In the data rows, 128 means zero.
Here are some points, one per row:
[112 134 129 122 127 160 146 113 147 150 122 133 114 158 138  76 118 143
 113 143  83 124 183 137 119 133  90 141 117 137 129 139  75 139 112 119
 109 123  76 189 107  92 160 122 189 107  96  99]
[158 128 117 102 101 119 119 141 169 133  97 156 130 112 148 139 103 125
 154 149 108 177 110  90 102 119 133 138 102 146 104 122 112 118 156 158
 162 150 143 102  82 129 126  99 111 126  82 104]
[115 142 100 122 109 126 146 108 147 156  88 121  80 119 137 102 117 142
 100  95 110 166 138 199 127 112 124 115 127 134 149 131 137 131 103 109
 104  96  98  81 124 159 116 128  89 126 107 103]
[114 181 118 118 140 191 149 125 142  99 158 129 105 132 111 139 173 117
 101 130 138 150 104  98 101 141 101 146  94 159 167 162  99 171 144 132
 128 140 111 138 163 199  80 109 110 100 132 127]
[125 149 163 105 177  91  99 181 160 137 118 160 145 127 105 142 111 102
 107 160 124  95 109 123 133 133  96 125 170 141 129 119 120 190 140  95
 138 146 131 109 123 105 152 114  84 134 123 138]
[164 132 118 113 152 138 182 146  69 141  90 118 144 106 155 151  79 134
 151 141  97  94 111 110 108 116 129 145  69 131 127 143 139 131 107  75
 106 162 144 123 106 154 141 185 130 147 111 101]
[162 195 141 196 119 169  97 119  90 153 132 173 104 123 145 116 122 137
 130 105 166 102 152 104 105 108 135 149 131 121 102  91 116 149 159 149
 110 132 131 130 138  80 147 125 116 135 158 132]
[160 130 134 198 140 166 127 123 105 127 131  89 126 142 114 161  92 133
 117 108 109 103 119 172 131 153 136 105 201 138 145 159 157 142 147 145
 150 130 132 164 120 110  93 122 130 167 115  99]
[152 131 106 151 106 112  92  94 131  98 164 157 143 145 151 146 127 105
 142 138 103 103 111 150 127 136 152 120 127 159 203 122 120  96 180 111
  88 135 111 145 141 119 162 161 135  91 141 122]
[136 112 169 119 140 121 148 126 114 141 138 169 114 148 174 107 179 114
 107 142 128 142 129 117 115 139 132 108 116  79 145 143 142 153 108 114
  92 153 173 112 128 113  89 118 153 130 109 131]
[139 130 125 131 138 130 127 146 133 108 180 133 135 124  92 129 124 141
 143 113 149 136 134 112 113  97 123  92 137 127 119 139 155 123 154 100
 122  96 153 128 142 124 157 114 165 157 129  87]
[132 157 140 144 141 149 106 120 102 169 141 152 144 129 100  78 154 159
 135 142 163  99 141 107 171 156 123 127 124 104  97 146 122  97 138 136
 106 141 155 122 140 119 123 102 140  86 130  95]
[132 120 124 133 123 124 110 120 140 119 116 124 138 131  96 164 145 115
 125 125 166 103 167  99 135 144 133 121 141  97 132 165 129 106 137 111
 108 139 140 133  93 120 110 106 127 123 129 127]
[138 171 165 122 128 137 128 146 163 118  97  79 119  99 117 149 141 149
  97 136 122 129 129 133 112 140 144  98 162 146 134  74 127  82 111 161
 118 117 125 126 117 138 131 124 164 109 195 103]
[125 135 143 135 118 117 118  93 115  99 116  96 137 128 143  86 125  75
 163 109 160 138 115 130 141 114 148  98 159 140 115 114  96 167  91 130
 183 107 123 141 118 133 126 206 140  84 102  83]
[139  96 153 114 139 191 111 109 132 156 129 147 104 125 106 128 146 126
 134 144 170 103 149 122 146 172 156 115 127 132 116 117 139 122 146 107
 107 116 146 144  99 127 104 133 139 118 131 153]
[124 110 112 100 163 145  84  97 120 132 127 103 149  91  86 130 156 151
 157 116 120 154 119 106 116 130 160 199 152  93 139 117 169 158 123 110
 103 172 114 161 118 111 153 152  95 127 125 115]
[173 173 151  93  94 105 114 105 118 118 100 119 130  98  90 115 132 116
 102 124 104 115 128 139 124 113 118 132 119 142 122 133 126 104 130 117
 167 132 140 146 196 114 126 125 142 184  94 178]
[109 124 115 126 135  94 135 213  99 129 114 117 124 117 148 101 126  80
 158 144 119 143 169 140 126 116 135 141 102  82 129 103 177 121 146 161
 132 138  84 150 139 133 104 139 114  98 129 146]
[126 132 131 125  96 141 154 141 126 132 119 133 142 117 124 139 125 123
 137 146 101 183 124 136 156 146 107 117 141 149 129 109 119 113 116 134
 128 122 169 123 142 127 133 139 113 154 170  84]
[132 140  86 146 113 129 167 142 157 110 112 120 129 113 127 164 160 148
  97 144 128 123 117 148 197  93 121 121 138 151 116  78 133 132 107 133
 118 118 142 110 165  86 122 152 126 122  85 120]
[ 83 136 122 105 124 156  89 117 125 117 149 155 111 137 112 187 128  97
 120 131 133 107 137 157 123  97 124 131  89  88 114 140 119 133 108 110
 134 157 144 113  97 136 136 111 159 145 128 110]
[102  99 136 134 107 127 134 118 142 133 127 130 123 107 128 132 135 144
 161 162 113 155 143 121 153 151  83 114 134 137 114 116 130 129 157 118
 146 118 133 127 119 143 132 146  87 142 180 143]
[104 152 149 140 135 129 126 101 154 101  91 129 134 103 112 103 111 153
 118 119 105 144 136 197 146 139 117 126 100  93 117 168 142 143 149 124
 123 128 148 108 121 149 119 109 117  93 129 137]
[103 116 173 165 112 147 111 153 134 160 155  98 131  82 128 163 143 161
  94 113 111 126 121 139 173 144 121 115 120 114 125 106 130 101 119 117
 148 140 105 106 122 137 129 131 126  98  87 155]
[131  94 129 149 175 111 123 133  95 102 111 142  86 161  90 101 114 139
 106 125 119 148 118 100 152 140 174 157 140  99 128  86 117 128 176  96
 164 127  83 127 118 121  79 153 156 158 150 119]
[120 164 126 144 150  90 122 116  92 157 127 156 130 109  94 133 111 171
 118  89 130 148 138 107 137 147 102 106 108 115 187 123 129 118 104 129
 163 145 149 116 103 135 120 102 149  72 156 153]
[115 114 117 137 145 135 131 128 159 119 117 125 121 110 157 115 109 112
 182 120 115  96 120 108 170  88 185 118 116 121 158 122  71 117 114 116
 148 129 131 163 184 128 110  86 128 148 159 119]
[136 135 135 143 170 136 158  84 151 108 140 122 188 139 152 101 124 108
  90 125 110 149 139 115 134 108 165 144 103 132 122 127 159 112 106 135
 152 114  99 113 104 144 183 142  93 149 125 147]
[141 104 111 125  78 132 154 158 147 138 127  78 113 182 123 113 122 121
 110 107 129 101 179 101 120 127 118 127 122 122 138 157 147 149 128 120
 139 134 157  93 131 128 134 126 108  98 127 103]
[122 124 153 127 115 119 169 123 165 121 160 151 129 121  93 132 109 174
 159 143 136 105 113 131 107 116 138 122 157 136 104 108 121 111 119 145
 129 152 121 125 113  88 100 139  92 112 133 159]
[126 136 106 110 127 159 127 149 139 107 119 131 117 188 134 109  92 138
 163 123 117 144 120 144 100 134  96 128 163 122 121  98 129  81  88 139
 134 125 146 119 156 123 120 157 118 131  96 168]
[141 107 114 135 131 182 123 133 112 105 112 163 163 102 110 127 124 121
 135  97 102 115 138 110  96 126 138  78 130 135 151 145 112 180 128 185
  99 104  92 105 134  85 126 131 182 140 131 167]
[ 92 111 124 142 126  97 112  94  67 104 129  75  84 128 128 108  99 111
 110 212 146 143 110 125 133 107 119 153 116 133 179 136  90 146 127 163
  88  91 158 122  78 112 124 137 125 136  92 178]
[127 147 148 131 138  92 151  80 119 135 128 120  99 140 151 202 117 131
 161 147 119 118 104  91 108 164 136 129 149  98 100 121 127 130 144 125
  85 112 102 142 193 176 135 126 149  85 122 131]
[182 114 105 112 158 145 158 125 128 122 147  94 160 103 140 113 118 108
 121  96 192 158  78 150 109 127 123  89 127 114 114  93 116 107 177  98
 128 185 117 151 130  98 165  85 115 134 149 129]
[ 93 181 108 143  95 124 147 158 134 142  77 117 189 154 120 168 146 139
 170 136 139 169  83 146  93 118 136 141  98 144 138 142 108 140 139  95
 146 107 157 111 137  89 149 112 152 157 143 125]
[135 154 166  71 120 109 124 140 128 146 144 109 125 169 126 125 110 132
 153  75 109 124 105 132 206 111 116 151 133 148 116 122 124 125 143 151
  89 130 108 119  87 129 101 141 149 144 131 169]
[ 89 110 113 130 150 109 102 133  72 133 136 123 174 133 142 105 105 103
 127 154 108 131 132 118 119  92 168 124 121 203 115 137 137 132 124  89
 128 158 118 137 162 149  86  90 124  88 123 138]
[182 131  91 141 148 120 130 130 128 132 139 107 121 118 111 100 178 108
 190 160 109 107 125 151 136 120 131 140 176 114 125 121 100 133 107 152
 162 157 126  88 110 179 149 113 145 158 114 139]
[135 109 140 132 131 132 111  94 145 144 149 154 148 125 144 139 129 111
 115 157 150 120 133 116 115  87  96 141 106 103 133 106 199 136 109 106
 116  95 106 161  80 148  80 114 145 148 122 146]
[119 134 133 122 105 127 154 136 141 139 187 116  99 140  99 121 129 127
 134 125 146 139 165 124 122 117 155  91 135 136 114 146 165 129 150 124
 129 128 136 134 136 121 166 134 142 143 129 111]
[132 138  99 132 142 100 118 178 181 117 169 122 130 106 170 108 131 126
 111  98 130 133 137 121 112 136 154 122 135 117 102 176 114 116 123 126
 113 106 173 172 103 135 104 135 118 137 131 144]
[110 116 151 154 103 113 102 129 136 117 112 122 110 119 128 113 114 125
 122 156 137 149 115 124 161 148 111 115 137 127 126 166 125 120  90 109
  90 125  75 103 125 134 124 124  96 159 135 143]
[101  97 120 113 149 144 152 135  98 143 117 134 133 115 137 175 140  82
 111  85 124 128 157 120 110 102 106 151 162 113 112 152 115 109 137 103
 133  89 168 101 118 130 150  99 108 116 120 129]
[124 118  88 107 122 109 112 112 165 159 178 100 171 163 148 110 108 111
  67 136 101 125 103 127  90 124 146 125  97  89 117 122 103 145 137 126
 152 103 135 103 169 124 102 145 135 135 157 127]
[161 113 139 117 127 102 111 119  92 116 122 110 119 125 129 149 208 191
 143 155 121 114 119 142  93  85 121 125 126 152 107 147 101 127 141 122
 134 141 132 128 110 110 126 151 113 112 169 162]
[126 120  90 125  85 120 145 141  90 110 102 169 163 179 117 122 142 158
  91 114 128 106 108 131 128 129 148  88 142 111 129  96  89 149 115 168
 121 103 119 196 116 203 189 113 116 134 106 143]
[ 83 108 152 137 161  87 124 126 169 165 106 136 124 124 101 110 162 109
 121  89 146  91 119 111  98 148  97 115 112 155 113 107 134  88 158 170
 112 163 147 126 141 136 122 166 104 193 115  94]
[131 100  87 136 124 122 144 122 139 150 125 150  95 103 130 167 116  93
  98  99 141 141 177 142 145 138 115 151 120 160  87 144 133 143  96 141
 134 125 127 133 123 128 148 141 170 125 136 159]
[ 96 167 105  79 105 120 132 115 100 112 145 155 135  84 219 110 151 156
 119 116 145  94 139 112 115 189 114 142 137 124 121 100 178 129 133  95
 163 134 137 107 104 118 129  84 149 152 133 114]
[129 113 155 103 111 119 151 166 104 132 152 143 129 107 118 139 121 128
 141 145 156 146 145 161 134 164 109 144 128 144 126 140 105  94  92 144
 146  96  96 110 136 137 123 150  87 148 144  80]
[119 108 108 119 124 160 137 157 136 140  90 123  78 166 133 117 120 117
 100 131 119 108  80 125 150 111 128 121 137 125 142 202 192 104 134 172
 190 109 111 138 138 103 144 145 126 106 136 104]
[114  88 159 124 122 115 102 129 142 116 101 129 135 141 164 122  76 179
 128 147 179 146 135 127 118  91 122 181 152 134 164 149 113 152 131 141
 114 140 130 118 166 167 121 134 153 133  99 159]
[143 103 121 106 161 105  95 111 113 112 130 111 117 160 159 175 120 150
 172 125 140 149 151 124 130 183 124 117  70 137 108 119 128 133 105 173
 130 128 117 123 168 106 119 103  90 129 119 103]
[151  85 156 167  89 116 131 116 145  86 161 137 127 140 113  97 148  98
 138 106  98 108  91 146 125 149 135 193 113 166 152 100 155 132 101 132
 106 105 127 152 133 127 166 120 132  85 150 113]
There is one direction along which these points spread out most. For each point below, how far along it does it lie, from 0 to 99? The average is 50, and the first point in the table lies past the average. One standard deviation of the points above along it is 16.
[ 93 181 108 143  95 124 147 158 134 142  77 117 189 154 120 168 146 139
 170 136 139 169  83 146  93 118 136 141  98 144 138 142 108 140 139  95
 146 107 157 111 137  89 149 112 152 157 143 125] 53
[162 195 141 196 119 169  97 119  90 153 132 173 104 123 145 116 122 137
 130 105 166 102 152 104 105 108 135 149 131 121 102  91 116 149 159 149
 110 132 131 130 138  80 147 125 116 135 158 132] 16
[104 152 149 140 135 129 126 101 154 101  91 129 134 103 112 103 111 153
 118 119 105 144 136 197 146 139 117 126 100  93 117 168 142 143 149 124
 123 128 148 108 121 149 119 109 117  93 129 137] 55
[161 113 139 117 127 102 111 119  92 116 122 110 119 125 129 149 208 191
 143 155 121 114 119 142  93  85 121 125 126 152 107 147 101 127 141 122
 134 141 132 128 110 110 126 151 113 112 169 162] 42
[141 104 111 125  78 132 154 158 147 138 127  78 113 182 123 113 122 121
 110 107 129 101 179 101 120 127 118 127 122 122 138 157 147 149 128 120
 139 134 157  93 131 128 134 126 108  98 127 103] 58
[ 83 136 122 105 124 156  89 117 125 117 149 155 111 137 112 187 128  97
 120 131 133 107 137 157 123  97 124 131  89  88 114 140 119 133 108 110
 134 157 144 113  97 136 136 111 159 145 128 110] 37
[136 135 135 143 170 136 158  84 151 108 140 122 188 139 152 101 124 108
  90 125 110 149 139 115 134 108 165 144 103 132 122 127 159 112 106 135
 152 114  99 113 104 144 183 142  93 149 125 147] 63
[115 114 117 137 145 135 131 128 159 119 117 125 121 110 157 115 109 112
 182 120 115  96 120 108 170  88 185 118 116 121 158 122  71 117 114 116
 148 129 131 163 184 128 110  86 128 148 159 119] 57
[110 116 151 154 103 113 102 129 136 117 112 122 110 119 128 113 114 125
 122 156 137 149 115 124 161 148 111 115 137 127 126 166 125 120  90 109
  90 125  75 103 125 134 124 124  96 159 135 143] 66
[126 120  90 125  85 120 145 141  90 110 102 169 163 179 117 122 142 158
  91 114 128 106 108 131 128 129 148  88 142 111 129  96  89 149 115 168
 121 103 119 196 116 203 189 113 116 134 106 143] 67
[109 124 115 126 135  94 135 213  99 129 114 117 124 117 148 101 126  80
 158 144 119 143 169 140 126 116 135 141 102  82 129 103 177 121 146 161
 132 138  84 150 139 133 104 139 114  98 129 146] 63
[125 135 143 135 118 117 118  93 115  99 116  96 137 128 143  86 125  75
 163 109 160 138 115 130 141 114 148  98 159 140 115 114  96 167  91 130
 183 107 123 141 118 133 126 206 140  84 102  83] 77
[141 107 114 135 131 182 123 133 112 105 112 163 163 102 110 127 124 121
 135  97 102 115 138 110  96 126 138  78 130 135 151 145 112 180 128 185
  99 104  92 105 134  85 126 131 182 140 131 167] 49
[122 124 153 127 115 119 169 123 165 121 160 151 129 121  93 132 109 174
 159 143 136 105 113 131 107 116 138 122 157 136 104 108 121 111 119 145
 129 152 121 125 113  88 100 139  92 112 133 159] 42
